Each path below is one point turned by a fixed rotation once a step. After each direction that follows a path, write how fast that rotation turns it, in degrees per step (0 if it stays still).
Each turn is a multiple of 5 degrees from 10 to 175, or 0.
Each row of a path follows its step; steps can be skipped.
Path 1:
step 0: 70,48,-244,28,65,-188,362,6,164,25,3,-29,27,281,-144,41,-107,137,90,-152,272,-188,176,133,149,153,-135,140,86,-69,7,62,-33,-71,-340,76,448,20,133,17,-84,-115,418,-69,-461,18,-34,-180,-89,-66,7,-28,-139,-59,-165,-12
step 8: -56,-25,-181,-19,134,-11,-364,104,-222,136,96,114,-29,-27,175,-174,-23,-114,20,85,154,-19,111,46,196,182,-419,22,-58,22,296,251,-206,-53,-187,348,170,65,47,264,-49,-49,19,-31,192,-257,30,-281,-19,156,56,-116,129,190,-102,340
step 12: 111,125,-274,79,-31,-100,-138,20,70,-51,87,-246,-49,240,272,-75,34,-24,113,270,114,27,-42,-73,87,305,-331,-129,80,72,244,170,43,-127,-61,41,56,-145,258,206,112,-50,198,-44,-338,105,213,-245,56,-288,-70,-223,-356,130,8,72
step 18: -10,-107,-358,-91,10,94,45,-44,222,189,55,-185,19,228,-75,43,-68,168,214,-2,230,-332,-56,71,-8,100,-36,-89,52,106,-110,38,-146,-237,-2,55,345,-118,78,112,243,91,266,-100,45,95,-387,-305,27,-13,224,89,-222,-166,-344,-30
step 21: -11,75,-148,-112,-2,51,-252,-87,115,315,-164,-89,-264,327,-115,-54,-56,12,-83,399,149,-280,-281,-64,174,199,63,-89,-241,-103,-11,132,-322,151,-202,-11,-23,210,131,248,134,-99,-9,236,7,-277,101,-182,-78,-1,148,-3,-118,-49,-115,43
step 22: -32,25,60,-72,-267,-136,-167,-108,67,125,-215,-323,-254,44,55,-61,-192,121,339,-19,-182,-273,-12,339,171,110,-1,237,-45,-16,130,312,35,-202,-380,202,287,-123,-109,141,-69,-72,57,118,276,-74,-215,-32,14,-154,12,-35,-2,21,-196,86
step 25: -138,-61,-277,156,29,-179,-298,-65,207,84,20,-75,-52,-85,-45,197,-85,-77,-116,114,181,-8,-31,-79,279,17,127,110,-2,75,25,-42,-213,-88,-455,-8,22,-233,81,31,22,-180,191,-195,10,-267,-331,-361,-177,-203,-101,-119,-256,190,-165,130
step 27: -131,132,1,360,72,-44,406,111,109,30,-175,-20,54,-5,107,118,15,88,-51,206,71,-161,-145,23,335,248,-159,160,-117,-119,170,84,-11,-442,-364,-40,76,-13,-110,252,161,-140,115,-39,-24,-25,141,-30,-201,-139,293,224,-248,-100,-57,-79
step 34: -80,-65,-34,-17,-48,-315,136,-171,360,-58,118,106,-111,-32,-64,-131,-223,284,374,279,355,-28,-183,106,0,171,-277,223,-132,-114,19,178,25,7,-291,102,287,-53,239,173,162,-19,4,-37,52,-166,0,-138,-50,159,172,108,-7,104,-41,142
Speeds:
-17,80,29,90,-16,25,4,37,-47,8,-39,22,-19,86,-38,-11,37,24,-49,33,-44,-59,27,57,4,41,56,78,-34,-70,-38,32,3,14,-100,-78,-20,15,-37,-33,-94,37,-90,101,-75,-20,5,16,-34,-14,25,25,-6,-15,-4,-3 -> 65
-32,-47,81,-24,-14,-26,63,14,-74,60,77,53,-110,42,30,23,-44,-18,-10,-20,31,15,-54,3,63,-20,-22,-5,-1,4,-102,62,-57,-31,101,-53,34,-11,42,11,-39,-30,-68,-39,-35,33,28,-68,-23,-48,27,24,46,15,-71,17 -> 135
-15,32,64,-51,17,-5,30,1,21,56,-75,41,-25,-132,53,-6,32,-20,36,58,-23,28,-43,59,2,1,76,-37,-72,-29,35,40,-15,27,-30,17,22,36,-46,38,60,-31,12,38,48,-66,130,20,-65,0,35,58,69,15,-35,-28 -> 60
34,30,25,17,-53,-1,5,24,-62,30,40,10,35,-16,6,18,-22,22,-51,-19,-79,12,45,17,9,37,-33,-33,18,-36,-25,-27,61,-6,7,92,89,16,-102,28,-32,-122,4,35,57,-14,-66,12,141,-53,46,21,66,-28,-34,-27 -> 160
-14,2,1,-58,-58,3,-69,-52,33,43,40,-1,-43,-40,-75,3,75,-23,18,-33,-11,-30,25,-57,35,-33,103,-8,-4,-18,-103,-38,-37,38,-24,-73,-88,-10,10,45,13,21,38,11,72,-52,-15,-1,81,-73,-10,-15,-52,-88,-73,13 -> 95
